One turn or mirror swaps these rows in pairs. Which row does each one swap with?
J_874: [-15  -3   2   4 -12 -10  11 -13   6   3   0   6  -1  -2 -13   9   8   5
   0   4 -26   5   5   7   0  -8 -12  12  -6]
J_226: [-13   5   5   1  -2   0   6 -19   3  11   4  11  -8  -8   1  10  10   1
  -1   2 -18  -1  14   4  -7  -9   4   7  -5]
J_692: [-18   4   1  -8  -7 -11  12 -12   9   0  -6   6  -6   6  -7  10   6   0
  -1  10 -14   7   3   0  -8 -15   5  12 -10]
J_450: [-12   3  -6   2 -10  -3   1 -10  -6   0  -8  13  -1  -8  -8  13   1   7
  -8  15 -14   3  -4   3   5 -15   0   3   1]
J_381: [ -9   3   4   1  -8  -2  -3 -11   9   0   7   7   2 -11   1   5  -1   9
   0  11 -25  -1   2   0  -2 -10  -6   2  -3]
J_115: [-13  11  -1   9  -8   0   2 -13   6   2  -6   5   0 -14  -3   6   6   0
   7  10 -14  -2   4  14   5  -8  -2  -4 -10]
J_943: [ -9   1  -3   4  -3  -9   3 -12   3  -6   0   5  -3   3  -6  11  -2   1
  -4  11 -24  -2  -2  -5   6  -8   3   1  -2]
J_836: [-16   4  -4   1  -8  -8  17 -10  10   4   5  10  -1  -6  -9  14  12   5
   0  11  -8  10 -12   3  -1 -11   2   3  -8]
J_561: [ -7  18   4  12  -8  -5   4  -3  -4   3   2  13  -3  -7  -8  13   5   6
  -6   2 -13   1   2   0  -3 -10  -1  -6  -2]
J_477: [-19   1   6   6 -11  -3  -1 -16   5   8 -11  12  -5  -3   1  11   7  11
   6  -1 -15   2  -3  -4   3  -5  -2   8  -2]
J_894: [-21   7   8   8  -7   0  -1  -9   4   4  -4  17  -6 -13  -6   8   4  14
   3   4 -14   8   2   6  -6  -4  -6  -4 -11]
J_92: [-18   8   3  13  -6  -6   6 -11   9  10   6   6  -4 -14  -5   7   7   5
  -2   0  -4  -5   8   0  -3  -5   2   5  -9]
J_801: [-16   5   4   1 -14  -9  11 -12   2  13   6   2   4  -6  -1  22   3   3
   2   8  -6   1   4  11   1  -9   0   5 -10]
J_603: [-14   5   3   6  -5 -17   8  -1  -1   5   1  12 -13   7  -7  16   7   6
  -8   5  -5   7   2   2  -4 -12  -7  11  -8]
J_123: [-8  8 11  6  1 -9 -2 -7  4  6 -1  6 -1  6  7 13  8  3 11  6 -9 10  2 11
 -5 -8 -5  5 -8]
J_777: [ -4  -2   3  -5  -4  -1   6 -13   7   0  -1  15  -3 -10  -9   6  12   4
  -3   2 -14   1   2   8  -4 -11   4  -6  -6]
J_109: [ -8   9   8   4  -1 -12  -2 -10   5   4  -1   6  -3   7   8  11  10   0
  11   5 -11  11   3   9  -4  -8  -4   6  -9]
J_546: [-13  15   8  -1  -5 -10  -1  -8   4   2   8  13   3  -4  -3  14   9  11
  10   6 -14   2  -3   5   5 -14  -9   7  -4]
J_58: [ -5   4   4   0   0 -13   3 -10  15  -3   0   9  -6   2   2   4  13   4
   6   4  -9  11   3  10  -7 -11  -3   5  -9]
J_812: [-9 14 -2  7 -1 -3 -2 -9  9  3 -2 14  3 -3  1  3 10 -1 -5 -2 -8 -2  0 -2
 -3 -8 -9 -3 -9]
J_335: [-16   3   0  -2  -9 -13  12  -7   7   3  -4   7  -9   8 -11  15   7   1
  -6  12 -12   6   2  -2  -6 -16   1  12  -8]
J_334: [ -6   4   3   3   0 -12   2 -10  15  -2   2   8  -5   5   4   6  13   2
   6   2  -8  10   3  10  -8 -11  -3   6  -8]
J_307: [-11  -1   9  14  -2  -2   6  -9   2   9  -2  -1  -5  -4   1  13   5   4
   4   8 -12  -8  -4  10   3  -9  -1  -3  -5]
J_279: [ -9   5   4  12  -3   0   6 -22   6  15  -7   7  -3  -1   0   6  16   2
   2  12 -11   4   2   1   5  -9  -4   3  -1]
J_703: [-21  -1  10   0  -8  -4   5 -11  -3  10  -7   3   1   3   8  15   2   1
  -2  10 -11   4   4   6  -4 -16  -2  10   2]
J_661: [-13  15   0  10  -5  -2   2 -10   7   1  -3   7   1 -14  -8   2   3   0
   8   6 -14   1   3  10   6  -8  -3  -2 -10]
J_411: [-10  14  -8   8  -1  -8   1  -8  -3  -3 -11   8   1  -3  -9  13   3   4
  -6   5 -15   2   7  -1   2  -4   5   3  -7]
J_851: [-17   8 -10  -1  -5  -1   3 -13   9   8   0  20   3  -6  -4  11   4   0
  -7   6  -9   2   2   0  -6 -17  -3   0   3]
J_358: [-14   2   4  -6  -4  -4   6 -15   6   3  -4   3   1   7   1   2   6  13
  -2   2 -17   2   9  10   2 -17  -8   5  -6]
J_105: [-16   9   1  11  -2  -3   6  -9   0  16   4   3  -7  -8   1  14   4   4
  -8  13 -11   1   6   2   4  -2  -9   2   3]
J_183: [-15   0  -2   4  -9   2  10 -10   4   6  -3   7 -10 -11   3  11   9   7
   2  20 -13   5  -4   6  -7 -14   1  12 -10]
J_280: [-18  -2  -2   9  -6  -3   9  -6   1  15   3   6   4  -9  -5  12   3   4
 -11   8 -14  -1  -6   4   0  -4  -2  -3  -9]
J_248: [-14   8   2   6  -7 -16  10  -1  -3   6   3  12 -11   6  -7  17   8   4
  -7   4  -5   7   1   4  -3 -13  -6  10  -5]
J_568: [-19  14  -4   4   1  -9  -2  -7   1   3  -3  12   9   0   0  11   5   3
   0  10 -22   0   2   8   4  -9  -6  10 -12]
J_69: [-14  -3   4  -3  -2  -7  -3 -17   6  -1   3  11   0   1   9   2   2   4
   0   8  -5  -3   2   1  -2 -17  -3  -1  -3]
J_153: [ -5  -1   3   5  -6   2   3 -17   0   4  -9   4  -9 -12  -2  16  12   6
   3   7 -11  -3   7  11  -6 -13   2   3  -4]
J_791: [-21   1   3   7 -12  -4   6 -14   5   9   6  13   2  -8  -5  17  -3  -3
   3   2  -6   4   8   6   1  -9  -1   2 -13]
J_447: [-18   5  -6   4   3  -3  11  -9  13   1  -6   9   1  -7  -1  24  -4   0
   3   7 -10   1   3  -2  -3 -11  -6   0  -3]
J_285: [-26   5   4  12  -9 -11   9 -10   0   0   2   7  -8  -1  -1   9   0   4
  -7   9  -7   3   0  -2  -3  -6  -5  -6 -14]
J_131: [-13  -3   5   1  -7   3   8  -9  -2  -4   1  16 -13  -9  -6  11   2   7
  -6   2 -10   4  -1   2  -9 -11  -7   4  -8]
J_149: [-11  -2  -1   1   3  -8  -5 -16   3  -5   3  12   2  -9  -3  16   7  13
 -10   6 -15   7   1  -2  -6  -8  -6   1   0]
J_915: [-11   0  -4   1  -8  -1   2 -14  -6   3  -5  12  -4 -11 -10  14   6   7
  -7  14 -13   5  -7   3   2 -18  -4   2   2]
J_660: [-14  12   2   7   8  -5   4  -6   2   4  -8   9   0  -5  -3  15   6  15
 -12   7 -17   6   3  -3 -10  -8   3  -1  -6]
J_54: [-11  10  -5   5  -5  -4  16  -7  -1   9   0   2 -10   2   5  10   1   8
  -3  14  -8  13   5  -2   0  -6  -6  -2  -8]
J_651: [ -9   4   7  -2  -3 -11   2   1   9  10  -5   1  -5  -3 -11  16  12   8
  -4   7 -16   8   1   2  -2  -6 -10  -7  -7]
J_433: [-14  11  -3   5  -7 -13   5  -2  -7   2   8  18  -9  -5 -10  11   5   4
  -5   2  -5   7   2   6   1 -10  -8   6  -4]
J_795: [ -8   3   1  -3   1 -11   0  -8   8   1  -6   8  -9  -5   0   4  12   1
   9  10  -9   5  13   8   5 -15  -2  -3  -8]
J_662: [-11   3   3   4 -10  -8  -8 -13  12   2  -7  12   5  -6  -1  13   4  14
  -3  11 -10   9  -4  -7  -3 -17  -5  -2  -6]
J_417: [-21  -2   0   5  -1   0   7 -12   8  -5  -2   3  -1  -3  -6   4  -1   6
 -10  10 -21   9   7   4   1  -5   1  10  -2]
J_498: [-13  13  10   5   0 -10   0  -7  -2  10  -4   6  -2   5   8  17   9   4
   8   9  -8   9   1   7  -7  -9  -7   4  -7]
J_341: [ -8  -3   7  -2   3   1  -5  -9  12  -1  -5   3   0  -4   1   5  11   5
  -1   9 -18   3   8   3   1  -9  -4  11 -11]
J_844: [ -7   5  -1   0  -4  -9   2 -10  14  -3   0  11  -5  -9  -3   0  17   8
   1   4  -7   7  -2  11  -6 -15  -7   0  -6]
J_804: [-20   8   4   1  -4 -11   6  -8  10   2 -11   1  -2   0   3   9   2  -1
   1  16 -16   9   7  -4  -2  -4  -1   0 -12]
J_580: [-16   5   5   6   5  -2  12  -9   2  -5  -4   8   0  -1 -12  12  -7   9
  -1  12 -17   7   8   2   3 -12  -4   7  -3]
J_426: [-17   2   1  -1  -7 -14  13  -5   5   3  -5   5  -9   7  -9  16   5   3
  -6  10  -9   6   0   0  -6 -17   1  12  -9]
J_291: [-16  -2   3  -1   1  -2   4 -14  13  -3  -3   2   2  -6  -4   1   3  13
  -8   9 -20   4   4   6   0  -6   0   6   1]
J_615: [-15  10   0   7  -5 -14   7   2  -3   2   2  16 -12   2  -7  15   7   4
  -6   1  -5   9   0   4   0 -13  -8   7  -7]
J_437: [-14  -3   2   5  -2 -13  -3 -19   4   3  -1   9 -12  -4   4  19   9   7
  -3   5 -13   5   9  16   2 -11  -5   6  -1]
J_823: [-16   7  -1  15  -6   1   9  -3  -2   7   1   1  -4  -2  -1  18   5  -2
 -13   8 -11   7   4  -1  -1  -8  -4  11  -6]
J_18: [-15   9  -7  12  -1 -17   4  -4  13   2  -6   5  -8  -4  -1   9   0  10
  -6   7  -6   5   6   2   2  -9   7   7  -5]
J_879: [ -9   7   2  -5 -11 -14  -1 -13  10   0  -2   3   7  -3   0  14   4  15
   0  14 -16   9  -3  -2   0  -8   1   3  -9]
J_740: [ -7   5   2   0 -12  -3   6  -5   5   6   8   3  -1   0  -4   9   2  -1
   1  -2 -14  11   5   5  -4 -11   4   7   7]
J_90: [-19   8  -2  12 -10 -10   9  -6  -7   0  -5   5  -7   2  -4  12   7   6
  -7   5  -9  13   2   7   0 -18   2   3   2]
J_973: [ -7   3   1   0  -3 -10   2  -9  15  -4   0  13  -8  -2   1   4  16   3
   5   1  -7  10   1  10  -5 -15  -3   5  -7]
J_438: [-1  5 -4  9  2 -7  6  0  7 13 -1  5  4 -6  0  9  3  7  5 13 -8  8 -2  0
 -2 -8 -7  6  0]
J_38: [-13   5   4  11   2  -1  -1  -9   4  16  -2   2  -5  -7   5  10   9   4
  -5  15 -10  -1   7   2   5  -8 -11   4   0]

J_498 is swapped with J_692
J_279 is swapped with J_580
J_844 is swapped with J_433
J_561 is swapped with J_777
J_801 is swapped with J_879
J_973 is swapped with J_615
J_915 is swapped with J_661
J_740 is swapped with J_651
J_874 is swapped with J_438
J_568 is swapped with J_183
J_38 is swapped with J_417
J_105 is swapped with J_291

